In the data rows, 128 means zero.
Some points:
[149 138 115 148 109 101 115 149  98 111 177 171 100 110 145 144 115 156
 142 108 136  92  58 105 129 155 163  90 100 111 114 151 145 166 109 106
  95 135 121 112 139 112 161 143 115  96  90 140 117 144 107 119 106 164
 168  98 141 150 102 132  93 132 117 131]
[109 110 141 166 120 142 118 156 137 134 141 190 144 119 107 161 114 158
 124 102 158 107 134 150 116 119 111 160 176 137 126 190 182  88 107 132
 129 169  81 116 150 110 154 157 123 129 145 125 136 109 110 100 124 161
 151 139 167 116 157 128 128 150 107 130]
[110 140 124 100 112 134  87 129 162 133 146 139 146 127  99 109 109 113
 162 130 124 130 114 118 134 108  97 136 111 153 142  91 122 127 166 142
  99  96 157 164 106 128 134 102  92 156 114  99 131 103 131 158 158 126
 121 117 100 109 120 166 173 112 138 124]
[115 147  84 114 108 119 111 109  87 136 113 128 153 164 119 110 104 119
 149 146 124 130  78 120 160 154 111 146 127 171 180 129  94 100 138 139
 102 113 146 160 138 163 116 118 115 111 142 125 172 128 139 163 149 114
  99 114  96 130 110 139 155 132 139 144]
[132  91 160 136 127 113 124 152 106 129 107 150 153 166  98 152  94 126
 108 129 144 129 111 141 108 133 135 139 124 116  96 145 122 132 107 102
 150 149 125 115 147 115 121 159 107 135 131 108 120 124 145 113 142 107
 107 140 140 117 118 106 126 111 108 126]
[108 153 126 142 110 167 123 107  99 171 124 116 156 123 105 130 128 125
 120 110  97 128 100  87 137 117 115 171  82 137 118 136 136 117 179 152
 126 130 166 137 106  99 109 111 125 163 180 121 138 108 136 154 105 145
 154 103 138 105  84 164 172 130 163 127]
[202 123 139 130  95 125 112 127 165 118 124  81 122 121 212 118 176 127
 125 119 134 172 182 120 106 134 161 124 125 159 117 129 135 124 149 127
 122 117 113 153 126 125 121 131 116 172 120 204 116 204 132 116 167 137
 129 113 117 203 110 131 152 167  88 131]
[143 135 122 116 130 100 156 114 163 122 107 125 113  99 145 117 135  93
 106 108 115 132 155 120 111 123 158 129 127 143 129 105 109 144 135 129
  80 135 117 149 121  94 136 105 156 107 121 116 127 130  93 121 109 105
 105 118 128 134 125 137 146  91 107 135]
[120 151 155 134 176 122 165 114 136 126 150  94 125  95  96 137 147 146
 151 159 129 170 182  91 143 119 120 117  95 141  98 128 119 109  94 123
 156 125  84 135 124 167 122  92 161 111 117 110  96 116  97 120 154 117
 124 114 115 115 108 115  87 109 126 113]
[113 117 123 115  86 117 138 152 121 101 115 130 142 120 110 122 115 128
 115 103 140 121 116 119  99 121 107 142 112 116 135 136 111 172  79 111
 121 144 131 103 134  96 134 151 127 125 141 117 111 101 130 174 121 128
 125 109 139 112 118 103  84 159 139 116]
[128 134 149 127 132 109 120 153 106 109 131 139 134 142 127 147 103 146
 104 130 140 111 113 138 102 129 110 157 148 101 105 144 141 102 116 104
 168 152 139 130 156 139  93 158 108 118 136 136 108 107 162 125 110  97
 104 141 125 121 155 134 114  98  92 117]
[106 100 145 172 108 112  85 160 107 111 121 155 168 141 126 146 129 155
 109 107 156 102 123 150 113 111 116 135 144 134 118 141 132 112 124 127
 151 144 109 134 158 108 137 160 114 107 160 111 105 137 134 105 122 122
 132 155 167 106 132 126  95 121 130 124]
[112 116 160 112 149 111 146 143  88 119 126 104 129 131 119 135 146 151
 120 117 136 141 111 155 138 123  80 124 137  89 130 125  93 128 141 131
 133 109 122  81 133 123 128 150 137 142  92 113 130 119 135  99 122 117
 113 120 106 111 133 123 105 108 103 116]
[108 149  87 121 108  97 135 126 151  93 109 114  92 124 101 129 137 114
 146 148 135 105 169 111 159 123 121  94  89 163 155 117 132 100 169  90
  96 133 149 159 121 140 116 130 139 137 104  91 161 111 126 131 145 116
 121 124 124  95 118 140 157 137 128 124]
[184 122  93 116 160 134 145 134 161 134 185 130 119 127 178 109 138 100
 121 113 124 144 163 111 135 119 194 116 112  96 123 119 120 131 101 127
 109 114 118 105 131 106 138 107 151 137 128 195 133 181 119 116 150 101
  90 122 125 168 114 163  88 149 124 131]
[119 154 104 157 131 156 130 119 112 156 126  99 170 163 132  93 122 103
 151 193 124 110 120 167 158 170 129 176 172 134 152 174 123 141 124 156
 113 167 183 135 116 178 140 111 135 116 149 126 148 126 171 148 142 145
 158 154 159 109 143 156 138 114 133 129]
[204 111 114 109 101 116 143 107 128 116 174 156 123 122 195 110 180 112
 113 122 112 131 184 123 118 110 146 123 115 132 121 107 100 131 128 117
 129 125 123 132 115 121 100 125 129 165 113 194 121 197 123 105 174 176
 184 130 117 212 123 115 139 130 146 178]
[118 117 108 170 139 189 130 156 118 199 108 235  87 101 118 186 127 182
 113 143 150 203 116 174 111 122 114  78 166 123 123 170 217 134 124 193
 104 162 115 131 157 140 137 112 124 126 136 116 120 115  97 118 130 148
 152 231 167 116 231 123 119 198 116 163]
[137 105 117 113 140 131 109 175 135 132  88 137 132  97 134  91 115  91
 110 134 180 119  92 107 107 137 106 139 105  83 111 111 150 161 149 127
 115 108 101  99 171 134 101 146 116 143 181 134 124 135  98 169 104 183
 186 106 119 129 105 120 156 120 200 120]
[120 180 170  87 133 112 143 117 103 115 117 105 111 180 124 148 142 147
 173 131 118 131 105 159 163 139 135 109 158 150 145  80 108 116  92 119
 176  93 100 132 129 133 105 111 160 128 121 115 153 114 180 112 118 130
 137 158 103 107 158 130 117 119 129 140]
[126  91  94 114 131 130 146 115 158 123 125 104 101 104 138  82 136 105
 115  90 103 122 145 134 104 131 164 121 123 151 109 124 115 140 146 104
 109 107 104 138 104 114 133  99 150 113 137 131 112 130 115 103 129 106
 120 130 107 128 130 127 148 129 102 100]
[112 169 159 115 140 135 143 132  94 116 103 152 101 147 112  91 144  88
 171 145 132 120 156 119 164 144 102 110 125 162 168 104 137 122 123 109
 149 109 125 180 109 143 119 109 138 104 103 126 162 115 164 111 137 117
 111 101 125 111 115  82 112 126 110 128]
[129 156 130 170 106 128 105  87 140 120 111  81 161 173 113 130 114 123
 147 160  95 105 117 180 153 162 119 159 180  84 138 157 159 132 118 120
 109 157 126  97  85 165 113 107  97 124 167 123 147 123 178 129 109 122
 116 178 160 132 178 101  87 112 142 167]
[146  98 116 120 113 112 136 109 169 119  83 119 115 128 156 128 127 117
  97 130 107  80 149 120 107 121 147 101 128 148 112 116 120 157 169 130
 126 127  95 142 110 119 129 106 139 152  88 165  94 149 119 144 118 113
 117 115 120 149 136 157 166 122 160 100]
[123 143 110 161 135 171 133 125 100 163 123  90 178 154 127  96 127  92
 153 110 117 123 118 125 153  89 132 165 125 108 116 165 184  95 136 182
 121 168 184  97 131 117 120 136 124 119 172 106 103 126 145 164 105 158
 146 130 162 127 149 113 153 107 162 112]
[ 94 102 138 135 122 128 151 122 130 120 159 134 119 123 121 143 149 137
 106 125 140 126  95 135 113 120 118 137 146  82 117 128  94 151 125 122
 159 106 125 113 149 126 123 153 151 118  93  98 116 102 133 114 129 106
  94 110 139 117 103 105 131 143 129 127]
[132 116 154  99 229 118 114 101 101 105 172 152 117 109 141 205 107 200
 115 167 107 212 125 136 114 123 153 129 131 107 122  97  98  98 128 110
 155 114 128 105 100 157 204 123 117 110 127 135 117 145 112 130  94 115
 116 109 111 139 119 112 130 179 135 109]
[122 108 135 116 123 144 142 113 146 133 133  99 128 103 110 110 136 126
 104 126 148 103 126  96  90 131 139 118 101 107 147  95 128 148  92 129
 149 100 132  90 121 120 150 143 136  96  99 116 136 129 110 120  94 110
 114 132  94 122 118 130 112 129  97 138]
[ 94 106 145 108 143 117 137 120 156 139 134  99  97 140 112 137 149 134
 121 129  89 143 138 109 132 133 108  90 122 127 139 111 119 130  95 141
 152 123 139 127 122 133 126 153 150 118 117 113 150  97 122 109 115 138
 131  98 108 115 105 114  86  96 111 126]
[125 161 122 114 125 149  99 118 163 136 109 110 104  86 120 124  74 127
 150 108 126 102 145 120 159 120 128 107 135 174 135 117  95 133 179 139
 137 109 178 173 132 114 118 131  89 160 115 130 136 114  78 147 157 117
 117 128 120 134 123 149 171 110 157 116]
There is one direction along which these points spread out most. Take the direction at right angles to it along which they spread out most. Go by this last direction. How many in every 100 of the points above lie lower along it than each point below? Round to a whole number. More than half of the points above lie lower than the first one.
[125 161 122 114 125 149  99 118 163 136 109 110 104  86 120 124  74 127
 150 108 126 102 145 120 159 120 128 107 135 174 135 117  95 133 179 139
 137 109 178 173 132 114 118 131  89 160 115 130 136 114  78 147 157 117
 117 128 120 134 123 149 171 110 157 116] 17
[112 116 160 112 149 111 146 143  88 119 126 104 129 131 119 135 146 151
 120 117 136 141 111 155 138 123  80 124 137  89 130 125  93 128 141 131
 133 109 122  81 133 123 128 150 137 142  92 113 130 119 135  99 122 117
 113 120 106 111 133 123 105 108 103 116] 53
[106 100 145 172 108 112  85 160 107 111 121 155 168 141 126 146 129 155
 109 107 156 102 123 150 113 111 116 135 144 134 118 141 132 112 124 127
 151 144 109 134 158 108 137 160 114 107 160 111 105 137 134 105 122 122
 132 155 167 106 132 126  95 121 130 124] 73
[122 108 135 116 123 144 142 113 146 133 133  99 128 103 110 110 136 126
 104 126 148 103 126  96  90 131 139 118 101 107 147  95 128 148  92 129
 149 100 132  90 121 120 150 143 136  96  99 116 136 129 110 120  94 110
 114 132  94 122 118 130 112 129  97 138] 60
[113 117 123 115  86 117 138 152 121 101 115 130 142 120 110 122 115 128
 115 103 140 121 116 119  99 121 107 142 112 116 135 136 111 172  79 111
 121 144 131 103 134  96 134 151 127 125 141 117 111 101 130 174 121 128
 125 109 139 112 118 103  84 159 139 116] 50
[118 117 108 170 139 189 130 156 118 199 108 235  87 101 118 186 127 182
 113 143 150 203 116 174 111 122 114  78 166 123 123 170 217 134 124 193
 104 162 115 131 157 140 137 112 124 126 136 116 120 115  97 118 130 148
 152 231 167 116 231 123 119 198 116 163] 97
[123 143 110 161 135 171 133 125 100 163 123  90 178 154 127  96 127  92
 153 110 117 123 118 125 153  89 132 165 125 108 116 165 184  95 136 182
 121 168 184  97 131 117 120 136 124 119 172 106 103 126 145 164 105 158
 146 130 162 127 149 113 153 107 162 112] 23
[126  91  94 114 131 130 146 115 158 123 125 104 101 104 138  82 136 105
 115  90 103 122 145 134 104 131 164 121 123 151 109 124 115 140 146 104
 109 107 104 138 104 114 133  99 150 113 137 131 112 130 115 103 129 106
 120 130 107 128 130 127 148 129 102 100] 47
[184 122  93 116 160 134 145 134 161 134 185 130 119 127 178 109 138 100
 121 113 124 144 163 111 135 119 194 116 112  96 123 119 120 131 101 127
 109 114 118 105 131 106 138 107 151 137 128 195 133 181 119 116 150 101
  90 122 125 168 114 163  88 149 124 131] 87
[202 123 139 130  95 125 112 127 165 118 124  81 122 121 212 118 176 127
 125 119 134 172 182 120 106 134 161 124 125 159 117 129 135 124 149 127
 122 117 113 153 126 125 121 131 116 172 120 204 116 204 132 116 167 137
 129 113 117 203 110 131 152 167  88 131] 77
[149 138 115 148 109 101 115 149  98 111 177 171 100 110 145 144 115 156
 142 108 136  92  58 105 129 155 163  90 100 111 114 151 145 166 109 106
  95 135 121 112 139 112 161 143 115  96  90 140 117 144 107 119 106 164
 168  98 141 150 102 132  93 132 117 131] 83
